Each named turn below is shown by a few rows before and after it. Which turns, in which order, take the first row of each later pair to the second? The first pair is answered.
N (before -> after):
[-0.59  0.88  0.24  1.09  1.39 -0.28 -0.02  1.00 -0.94 -0.21  1.30  1.29
  0.98  0.18  0.42 -0.18 -0.46]  ->  [-0.59  0.85  0.18  0.85  1.30  0.14 -0.22  1.31 -0.81 -0.85  1.16  0.94
  0.94  0.22  0.17  0.05 -0.22]
[ 2.49 -0.07 -5.26 -1.88 -0.68  3.10  1.75  1.63  3.42 -4.23  2.30 -2.87
 -1.76  4.45 -1.23  1.27  2.95]  ->  [ 2.13 -1.48 -5.69 -0.75 -2.47 -0.75  4.44 -1.77  2.78 -0.88  3.74 -0.75
 -2.67  4.13  1.47  2.30  2.42]
[-0.05  2.11  1.20  1.06  0.17  2.54 -1.81  3.12  0.20 -0.62 -3.17  0.88
  2.34 -2.53  0.14 -1.37  0.75]  ->  [-0.06  2.10 -0.16  0.16 -2.78  1.61 -1.83  3.07  0.16 -3.55 -1.56 -0.71
  1.84 -1.68  0.34 -0.02  1.77]
[-1.28  1.78 -1.74 -1.65 -3.46  0.77 -1.84  1.84  1.42 -5.51  0.94 -2.13
  0.22 -0.33 -0.73  0.72  0.95]  ->  [-1.72  0.37 -2.39 -0.42 -5.27 -2.93  1.05 -1.66  0.69 -2.19  2.57 -0.20
 -0.61 -0.33  2.02  1.85  0.47]
E (before -> after):
[-1.75  2.08 -0.21  0.26 -1.49 -0.32  0.48  1.64  1.72 -1.77 -1.60  0.43
  0.62 -2.03  1.37 -2.34 -1.32]  ->  [-0.95  0.15 -1.34 -1.35 -1.87 -0.22 -0.34  0.65  0.45 -3.91  0.68 -2.70
 -0.24  1.23  0.05  0.01 -0.13]
[-2.12  0.87 -0.95  0.72 -3.86 -0.74 -0.46  0.31  2.26 -2.63  1.27 -0.18
  0.56 -0.43  0.77  1.97  1.45]  ->  [-2.31  0.52 -1.00  1.11 -4.06 -1.65  0.27 -0.48  1.89 -1.57  1.59  0.45
  0.34 -0.74  1.63  1.92  0.98]
[ 0.66  2.79 -0.39  1.93  2.46 -2.27  1.86 -1.52  0.37  2.25 -2.62  3.69
 -1.46 -1.32  1.28  0.31  0.53]  ->  [ 1.05  3.77 -0.52  0.03  3.20  1.31 -1.23  1.91  1.14 -2.99 -3.16  0.46
 -1.00 -0.40 -1.65  0.07  1.62]
F (before -> after):
[ 0.69 -1.14  0.48  0.70  3.04  1.94 -0.29 -0.51 -0.86  2.73 -1.04 -0.63
 -0.47  1.39 -2.21 -0.04 -1.39]  ->  [ 0.35  0.98 -0.12 -0.23  0.22  2.72 -1.61  1.96  0.49 -2.16 -1.34 -2.07
  0.08  0.57 -2.69 -0.40 -0.29]
[-1.04 -1.31 -0.20 -1.14 -0.07  0.74 -0.56  1.48 -1.10 -1.91 -0.88 -0.70
  0.40  0.61 -1.45  0.07 -0.26]  ->  [-1.45 -0.31 -0.40 -0.50 -2.14 -0.49  0.66  1.50 -0.19 -1.87 -0.95  0.67
  0.60 -0.92  0.21 -0.39 -0.57]
[ 1.83 -0.64 -1.74  0.43  5.96  2.52 -0.16 -1.54 -3.07  3.57 -1.52  0.37
  2.08 -0.40  0.88  2.38 -0.96]  ->  [ 1.81  1.65 -2.53 -1.21  3.51  4.58 -2.49  1.79 -1.30 -3.02 -1.63 -2.19
  3.07 -0.39 -0.80  2.24  0.40]
H (before -> after):
[-0.27 -0.61 -1.28  1.61  0.78 -0.95  1.72 -0.63  0.18  1.40  2.66 -1.10
  1.34 -0.73  1.18 -0.37 -1.95]  ->  [-0.34  0.57 -1.08  1.89  0.59 -0.13  1.34  0.77  1.14  0.87  1.44 -0.85
  1.86 -1.99  0.92 -1.47 -1.87]
[-0.48  0.55  0.31  0.44 -0.82 -0.82  0.81  0.29  0.60  0.80 -0.74  0.70
  0.30 -0.76  1.15 -0.23 -0.96]  ->  [-0.41  0.46  0.02  0.18 -1.58 -1.28  1.08 -0.25  0.29  0.20 -0.15  0.55
  0.07 -0.14  1.17  0.37 -0.51]
[ 1.23 -2.65  0.04 -0.49  5.16  2.06 -1.05  0.56 -0.23  1.80 -0.41 -0.68
 -0.74  1.06 -0.89 -0.30 -0.04]  ->  [ 0.32  0.36 -0.54 -1.08  0.59  2.56 -1.92  3.51  2.12 -3.55 -1.25 -1.25
  0.02 -0.80 -0.93 -1.26  1.14]
[ 0.02  0.34  0.10  0.09  0.71 -0.69  1.04 -0.25  0.00  1.06  0.56 -0.41
 -0.66  1.04  0.10  0.67 -0.28]  ->  [-0.37  1.25  0.58  0.48  0.46  0.02  0.65  0.84  0.80  0.62 -0.71 -0.06
 -0.17 -0.07 -0.02 -0.31 -0.47]
C (before -> after):
[ 0.53 -1.19 -1.53 -1.54 -0.87  0.03 -0.40 -0.30 -1.67 -2.45  1.60 -3.27
 -0.04  2.04 -0.96  1.73  1.01]  ->  [ 0.62  0.41  0.60 -0.46  3.34  2.54 -1.22  2.18 -0.55  0.31 -2.02 -0.96
  1.14 -0.53 -1.88 -1.43 -0.62]
[ 1.49  0.46 -2.39  1.37 -2.75 -0.90  0.01  0.17  1.80 -1.35  1.27 -0.18
 -0.75 -2.06 -0.27 -0.80  0.28]  ->  [ 1.68  0.69 -1.46  2.05 -0.49 -0.42  0.24  0.30  1.77  1.50 -0.03  1.24
 -0.57 -2.99 -0.20 -2.02 -0.80]
[ 0.17 -0.33  0.15 -0.01  0.82 -0.01 -0.59  0.23 -0.62  0.30  0.35 -0.30
  0.13  0.48  0.04 -0.11 -0.22]  ->  [ 0.20 -0.20  0.03 -0.27  0.32  0.14 -0.59  0.15 -0.64 -0.41  0.56 -0.45
  0.19  0.65  0.07 -0.07 -0.19]
[ 0.30  0.47  1.28  2.25 -3.38 -1.07  2.18  1.54  2.40  0.49 -2.93  1.59
  1.45 -4.08  3.66 -1.93 -0.44]  ->  [ 0.25 -1.36  0.40  1.96 -4.63 -2.94  3.33 -0.67  1.18  1.18 -0.90  1.12
  0.65 -2.51  4.61 -0.21 -0.10]
Pairs:
Each pair is two turns apart.
[-1.32  0.79 -0.80  0.51  1.45  1.91 -0.67  2.26  1.75  2.09  0.77  0.57
  2.46 -1.99 -0.44 -1.48 -0.96]  ->  [-0.75 -0.96 -1.37 -0.62  2.00  2.21 -1.77  1.45  0.54  0.64  2.28 -1.95
  1.81  0.69 -1.63  0.38 -0.22] => E H
[-1.24 -2.04  0.27  1.07  2.08 -1.48  2.26 -0.46 -0.25  4.86  3.97  0.72
 -0.54  0.91 -1.57  1.10 -0.06]  ->  [-1.49 -1.77 -0.79  0.34 -1.52 -2.62  2.43 -0.58  0.22  1.75  5.29 -0.42
 -0.68  1.21 -1.09  1.97  1.25] => E C
[-0.98 -1.51 -1.15  1.95 -4.24 -5.00  4.30 -4.32 -0.74  4.03  2.30  3.52
 -1.57 -1.20  4.42  0.48  0.27]  ->  [ 1.43 -2.48  1.70 -0.29  8.27  4.81 -2.41  1.03 -1.77  3.66 -1.50 -0.78
 -0.43  1.52 -3.57 -1.33 -0.50] => N F
[-0.20  2.43  0.36  1.60 -1.91 -1.24 -0.29  2.03  1.43 -1.16 -1.55 -1.06
  1.19 -2.39  0.66 -0.86  1.42]  ->  [-0.18  0.65 -0.65  1.34 -3.41 -2.97  0.77 -0.23  0.34 -1.05  0.58 -1.80
  0.16 -1.02  1.39  1.00  1.91] => F C
[ 1.77 -1.51 -1.85  1.14 -0.22  0.51  1.04 -2.53 -3.18  1.98  1.84  2.43
  0.43  1.33 -1.54  3.74  1.41]  ->  [ 2.27 -0.62 -0.93  0.81  3.05  3.33 -0.78 -0.28 -2.79  1.74 -0.12  1.89
  1.24  0.80 -3.41  2.25  1.10] => N N
[ 0.46 -0.40  0.35 -0.67  2.72  1.71 -0.78  0.50  0.10  0.77 -1.30 -0.36
  0.14 -0.50 -0.66 -0.96 -0.29]  ->  [ 0.07  0.47 -0.27 -0.96  1.26  1.72 -1.18  1.31  0.55 -1.37 -1.25 -0.83
  0.26 -0.56 -0.64 -0.93  0.26] => E H
[-1.32  1.79  0.12  1.53  1.14 -1.46  1.25  0.65  0.61  1.01 -1.22  1.17
 -0.25 -2.09  0.76 -1.34 -0.39]  ->  [-1.49  1.31 -0.52  1.56 -0.14 -2.63  1.92 -0.50  0.33  1.17 -0.30  1.41
 -0.32 -1.66  1.33 -0.68  0.18] => H N
[ 1.01 -0.60  1.57 -2.30  2.41 -1.85  1.78 -2.04  1.81  1.16 -3.63  4.09
 -1.38  0.37  3.29 -1.46 -0.59]  ->  [ 0.53  0.40  0.27 -2.76 -1.64 -2.97  1.80 -1.30  2.72 -2.71 -2.44  3.05
 -1.47  0.19  3.86 -0.70  0.52] => C E
[-0.73  3.55  1.36  1.00 -1.53  0.78  0.10  3.68  2.96 -0.79 -2.53  2.16
  1.15 -3.92  0.41 -3.92 -0.55]  ->  [-1.21  3.17 -0.05  0.23 -5.54 -1.29  1.03  2.19  2.83 -3.34 -0.20  1.15
  0.43 -2.86  1.66 -2.06  0.53] => N N
[ 1.42 -1.02  2.27  3.68  5.75  0.39  1.18 -2.76  0.15  7.36 -2.38  6.10
  0.11 -1.10  3.23 -1.95 -3.45]  ->  [ 1.73  1.82 -0.11 -1.24  2.12  6.02 -5.36  4.47  2.13 -8.35 -1.37 -2.43
  1.05  1.78 -2.28 -0.93  0.87] => N N
[ 0.29  1.52  1.46 -0.34  2.80  2.52 -2.31  3.29  0.16 -0.32 -2.87  0.58
  1.05 -1.18 -1.22 -1.72  0.02]  ->  [ 1.06 -0.73  0.62 -1.48  3.70  2.48 -2.89  1.70 -1.37 -0.73 -1.00 -1.61
  0.09  1.78 -2.08  0.37  0.72] => E C
[ 0.35  0.97 -1.06  0.22  1.53  0.16 -0.13  1.38 -0.63 -1.28 -1.97 -0.70
 -0.07 -0.20 -1.90 -0.14  0.82]  ->  [ 0.52 -0.78 -1.33  0.48  1.54 -1.41  1.19 -0.79 -1.55  0.71 -0.65 -0.22
 -0.79  0.85 -1.00  1.05  0.90] => E N
[ 0.35 -1.30 -1.68 -0.05 -2.65 -2.45  1.54 -3.05 -2.20 -0.07  4.21 -2.80
 -0.15  0.94  1.55  1.65  0.90]  ->  [-0.53  3.22  0.75  2.04 -0.99 -0.28  1.07  1.14  0.86  1.87 -1.29  1.27
  1.92 -4.79  1.81 -3.36 -1.04] => C F
[-1.63  0.75 -2.10 -0.38 -0.05 -0.66 -0.65 -0.06 -0.19 -3.22  4.30 -0.47
 -1.24  0.37 -1.39  2.35  2.84]  ->  [-2.47  3.40 -1.06  0.87 -1.19 -0.60  0.09  1.49  1.75 -2.50  2.16  1.98
 -0.13 -3.07 -0.20 -0.01  1.88] => E C
[-1.45  1.73 -1.32  1.21  0.18 -1.09  0.97  1.67  2.57  3.23 -2.89  4.68
 -0.25 -4.01  1.68 -2.70 -2.50]  ->  [-1.97  2.19 -3.44 -0.55 -5.08 -2.00  0.12  2.43  3.23 -3.41 -0.51  1.61
 -0.69 -2.68  1.77 -0.71 -0.25] => H E
[ 0.02 -0.26  2.85  0.20  3.77  2.58 -3.71  1.17 -2.27 -1.04 -3.04 -1.81
  0.19 -2.32 -0.90 -2.10 -0.22]  ->  [ 0.11 -1.96  0.62 -1.21  0.07  0.42 -3.17 -0.91 -3.21 -4.41  0.54 -4.41
 -1.16  0.50 -0.43  0.93  1.59] => C F
[-0.43 -0.15 -1.45  0.19 -2.35  0.27 -0.66 -0.32 -0.25 -1.35  0.42  0.40
 -0.36 -0.06 -0.25  0.57 -0.03]  ->  [-0.32  0.65 -0.60  0.51 -0.77  1.55 -1.19  1.03  0.28 -0.77 -0.86  0.71
  0.28 -0.81 -0.75 -0.47 -0.34] => C N
[-0.16  0.29 -1.27 -1.61 -0.41  1.06 -1.67  1.32  0.06 -3.31 -0.47  0.26
  2.63 -5.30  0.83 -1.99  2.76]  ->  [-0.58 -0.65 -1.74 -0.85 -2.24 -1.92  0.47 -1.54 -0.61 -1.20  0.67  1.66
  2.11 -5.27  3.13 -0.86  2.28] => N N
[-0.04 -0.68  1.11 -0.98  3.83  1.74 -2.02  1.09  0.21 -1.28 -0.34 -2.45
 -0.21  1.44 -2.68 -0.04 -0.17]  ->  [-0.17 -1.41  1.59 -0.23  5.03  0.64 -0.59 -0.77 -0.40  2.39 -0.42 -0.55
 -0.56  1.29 -1.72 -0.26 -1.03] => H C
[ 0.73 -0.56 -0.64  0.64  0.05 -0.91  1.57 -1.08 -0.40  2.28 -0.32  2.93
 -0.89 -0.57  0.43 -0.92 -0.97]  ->  [ 0.71 -0.72 -1.26  0.08 -1.83 -1.78  1.80 -1.57 -0.61  0.69  0.72  2.08
 -1.38  0.17  0.73  0.01 -0.17] => C F
[ 0.71  1.38  0.16  0.93  3.54  0.33  0.21 -0.83  1.27  4.04 -2.08 -0.25
 -1.49  0.63 -1.25  0.38 -0.53]  ->  [ 0.48  0.12 -1.50  0.44  0.13 -2.15  1.29 -2.85  0.44  2.54  0.62 -1.06
 -2.31  2.06  0.14  2.61  0.53] => C N
[-0.29  1.78  3.13  0.24  7.59  4.73 -1.71  3.75  0.97  2.14 -0.48 -0.56
  1.05 -4.21 -1.18 -1.21 -1.88]  ->  [-1.43 -0.83 -1.32 -0.20 -3.89 -4.13  3.08 -2.67 -0.14 -0.67  6.80 -1.36
 -1.53 -1.42  3.97  4.35  0.59] => H E
[ 1.33  0.54  0.92  0.89  1.20 -0.79  0.55 -0.47 -1.13  3.08 -2.12  2.63
 -0.16 -0.51  1.75 -1.67  0.05]  ->  [ 2.00 -0.23  0.12 -1.56  1.76  1.59 -2.26  1.22 -1.54 -1.86 -1.15 -1.41
 -0.38  2.11 -1.08 -0.51  1.50] => F N
[ 1.64 -2.66 -0.54 -2.43  0.40  2.34 -2.27  2.37  0.87 -0.97  0.77 -1.65
  0.55  5.97 -3.28 -0.61  1.34]  ->  [ 0.63  0.21  1.18  0.63  0.47  0.99  0.10  3.08  2.80  4.12 -2.66  3.82
  1.64  0.51 -0.64 -4.32 -1.11] => E E
[-0.65  1.19  2.34 -0.07  2.70  2.80 -2.40  3.42  1.15 -0.94 -3.51 -0.16
  0.55 -1.52 -2.01 -1.72 -0.55]  ->  [-1.35  2.60  1.23 -0.08 -2.12  0.79 -1.31  3.41  2.32 -3.64 -2.64 -0.17
  0.66 -2.50 -0.34 -1.36  0.37] => F N
[-0.23  2.20  0.02  0.19 -1.14  0.12  0.14  1.51  2.52 -1.62 -1.46  1.12
  1.72 -2.12 -0.56 -0.55  0.23]  ->  [ 0.27 -1.37 -0.32  0.46  0.54 -2.01  1.82 -2.32  0.04  2.52  0.66  1.52
  0.09  0.25  0.35  1.52 -0.35] => H N
[-0.02  0.98  0.35 -0.59  2.33  2.87 -0.74  0.56  0.44 -1.24 -0.24  1.25
  0.63  1.39 -1.95  0.75  1.11]  ->  [-0.12  0.43  0.70  0.63  2.71  1.47  0.69 -0.99  0.02  2.01 -0.36  3.13
  0.44  0.72 -0.78  0.62  0.32] => C E
[-1.03  0.66  0.70 -0.41 -0.82  0.11 -1.53  2.06 -0.06  1.18 -1.78  0.81
  1.63 -0.63  0.05  0.04 -0.02]  ->  [-0.69 -1.47 -0.06 -0.98 -0.15 -0.52 -1.40  0.41 -1.50  1.66 -0.12 -0.48
  0.57  1.46 -0.53  1.84  0.21] => C F
[ 1.86  2.38  1.54 -0.19  2.79  3.24 -2.93  4.19  2.35 -0.44 -2.87  0.17
  0.17 -0.51 -1.59 -2.38  0.42]  ->  [ 2.68 -2.50  0.88 -0.51  5.10  1.08 -1.22 -0.80 -1.09  3.95  0.52 -0.79
 -1.79  3.65 -1.14  1.04  0.37] => H H
[ 1.43 -1.31  0.47  0.06  3.31  0.52 -0.11 -1.58 -1.16  1.85 -0.43  0.60
 -0.27  2.26 -0.28 -0.04 -0.91]  ->  [ 1.17 -1.38 -1.05 -0.93 -0.45 -0.60  0.07 -1.96 -1.17 -1.67  1.60 -0.98
 -0.57  3.21  0.21  1.54  0.46] => E C
[-0.05 -2.14 -0.65  0.83 -0.69 -2.57  1.75 -4.23 -2.14  2.03  2.62 -0.11
 -1.64  1.70  1.04  1.97 -0.05]  ->  [-0.15  2.94  1.57  0.82  1.70  2.85 -1.80  2.78  1.18 -1.71 -2.73 -0.37
  0.83 -2.20 -1.82 -2.65 -0.59] => H N
[-0.54 -2.28 -1.45 -0.76 -0.07 -0.66 -0.91  0.15 -0.65 -0.02 -0.39 -1.25
  0.32  0.52 -0.78  0.65  1.91]  ->  [-0.92 -0.45 -0.86 -0.20 -0.66 -0.30 -1.10  1.83  0.29 -0.18 -1.92  0.00
  1.01 -1.54 -0.35 -0.96  1.43] => C F
[-0.21  1.56  1.54  0.55  1.90  1.73 -0.48  1.99  1.33  0.97 -3.03  1.23
  0.99 -2.63 -0.23 -2.40 -0.72]  ->  [-0.31  1.68  0.07 -0.95 -1.98  0.91 -1.16  2.41  1.73 -4.07 -0.80 -1.50
  0.72 -1.15 -0.27 -0.78  1.01] => C C
[ 0.13 -0.64 -1.07 -1.69 -0.36 -0.02 -0.12  0.41 -0.46 -2.45  1.62 -1.92
 -0.08  0.34 -1.89  2.40  1.77]  ->  [-0.61  0.20 -0.75  0.30 -1.65 -2.65  2.28 -1.02  0.21  1.17  0.81  1.66
 -0.08 -2.38  0.89  1.39  0.40] => F N
[ 0.66  0.37  1.50 -0.98 -2.09 -0.36 -4.21  0.92  1.31 -1.55 -2.80  0.69
  2.01  0.49 -0.50  1.21  0.10]  ->  [ 0.71  0.14  1.07 -1.22 -2.58 -0.61 -3.99  0.54  1.58 -1.85 -2.53  0.48
  1.81  0.87 -0.47  1.43  0.38] => F E
